grid =
array([[ -3, -24,  -4,   6, -31, -14,   8, -30, -56, -21, -11,   1, -43,
        -28],
       [ 44,   5,  27,  42,  -9, -13,  26, -29,   0,  14, -22,   7, -47,
          4],
       [ 13, -12, -26, -16,  55,  -1, -17,  -5,   7, -25,  26,  13,  37,
        -41],
       [ 34, -14,   8,  31, -39,   8,  -9, -28, -37,  12,  -8,   2, -46,
        -25],
       [ 44,   8,  25,  40,  -9, -17,  28, -26,   1,  13, -23,   8, -47,
          6],
       [ 43,  -2,  28,  45, -12,  -6,  20, -31,  -3,  15, -20,   4, -47,
          0],
       [  3,  12,  -3, -16, -58,  14,  35,   7,  48,  13,  -5,  -3,  23,
         29],
       [ 43,  31,  14,  21, -27, -21,  28,  35,   7,   1, -29,  15, -36,
         10],
       [ -9, -31,  -3,   5, -25, -16,  13, -28, -54, -27, -11,  -3, -43,
        -24],
       [-32, -45, -26,  -6,  21, -27, -44,  -8,   2,  -4,  -5,  26, -34,
        -15],
       [-20, -66, -21,   2,   9, -35, -34,   2, -11,  -4,   1,   8, -34,
         -9],
       [ 35, -14,  10,  32, -38,   9,  -9, -28, -35,  13,  -8,   2, -47,
        -24]])
The 3rd smallest entry -> -56
The entry just left of -36 is 15
Find the minimum.
Answer: -66
The entry just right of the largest entry is -1
Find the fifth entry in reading order.
Answer: -31
The entry just left of the largest entry is -16
The second smallest entry: -58
Find the first entry in reading order.
Answer: -3
The entry just left of the smallest entry: -20
The 3rd entry in reading order: -4
Find the entry just right of 34.
Answer: -14
The entry just right of the smallest entry -> -21
Find the entry just left of -45.
Answer: -32

Read these off the matrix that follows.
1) Report the entry just left of the smallest entry.
2) Report the entry just right of the smallest entry.
[[-0.16 -0.25 -0.05  0.01 -0.10  0.08 -0.23 -0.01 -0.18 -0.02  0.06  0.01
   0.06  0.02  0.08 -0.14]
 [ 0.02  0.07  0.07 -0.02 -0.03  0.15 -0.06  0.14 -0.15  0.20 -0.02 -0.10
   0.11 -0.01  0.03 -0.07]
 [ 0.14  0.07 -0.07 -0.03 -0.18 -0.14 -0.20 -0.14  0.08  0.12  0.06 -0.08
  -0.18  0.15  0.03 -0.24]
 [-0.03  0.02  0.02  0.04 -0.10  0.00 -0.10  0.04 -0.11 -0.10 -0.09 -0.13
  -0.12 -0.22 -0.02  0.18]
 [-0.20 -0.25 -0.10  0.04 -0.12  0.06 -0.29  0.09 -0.21  0.14 -0.04 -0.04
   0.05  0.01 -0.03 -0.15]
 [-0.04  0.06  0.04  0.03 -0.17  0.09 -0.06 -0.05 -0.02 -0.10 -0.07 -0.10
  -0.13 -0.21 -0.01  0.21]
 [-0.04  0.02 -0.04  0.04 -0.09 -0.02 -0.12  0.03 -0.10 -0.10 -0.11 -0.13
  -0.12 -0.21 -0.02  0.19]
 [ 0.01  0.07  0.07 -0.03 -0.06  0.14 -0.08  0.13 -0.15  0.20 -0.04 -0.11
   0.10 -0.02  0.03 -0.02]
 [-0.20 -0.24 -0.10  0.04 -0.13  0.05 -0.27  0.08 -0.19  0.16 -0.02 -0.06
   0.02  0.02 -0.03 -0.16]
 [ 0.15  0.07 -0.08 -0.03 -0.17 -0.13 -0.18 -0.14  0.10  0.12  0.03 -0.09
  -0.18  0.13  0.03 -0.24]
 [-0.04  0.04  0.08  0.03  0.00  0.13 -0.03  0.16 -0.15  0.20  0.01 -0.02
   0.08 -0.07  0.06 -0.09]
 [-0.17 -0.25 -0.06 -0.02 -0.10  0.08 -0.24  0.04 -0.18  0.00  0.05  0.04
   0.07  0.02  0.09 -0.17]]
1) 0.06
2) 0.09

Questions about the grid below. Counting starts at 1.
1) Read off the smallest entry.
2) Read off the entry just right of 408.
3) Read off the entry just left of 97.
4) Read off the entry in row 1 and column 1.
5) Read off the entry just left of 326.
6) Read off the entry just left of 92.
7) Read off the entry in the bottom-left corner.
8) Read off the entry directly above the largest entry.
[[359 710 645 637 519 328]
 [ 72 132 131  97  92 830]
 [101 551 533 549 326 191]
 [681 505 442 408 488 517]]
1) 72
2) 488
3) 131
4) 359
5) 549
6) 97
7) 681
8) 328

Read these off the array that follows.
1) Which number is the entry in the top-left corner?
2) Which number is the largest entry in the last column?
3) Which number is the 4th entry in reading order?
4) Which number is the second smallest entry?
5) Which number is the fifth entry, reading row by row?
6) Which number is the bottom-right entry?
7) Which number is the 2nd-last entry, reading row by row?
8) Which number is the largest entry?
[[ 15  24   0 -61  23 -38  -5]
 [ -4  65  -5 -18 -25  -7 -36]
 [ -3  26 -71  44 -23 -32  41]
 [ -4 -10 -16   9  -7  58   8]
 [-10  67 -36 -10  44 -25  21]
 [ -3 -76  53  24 -10  39  -4]
 [-28  23  -4  60  -6 -44 -19]]
1) 15
2) 41
3) -61
4) -71
5) 23
6) -19
7) -44
8) 67
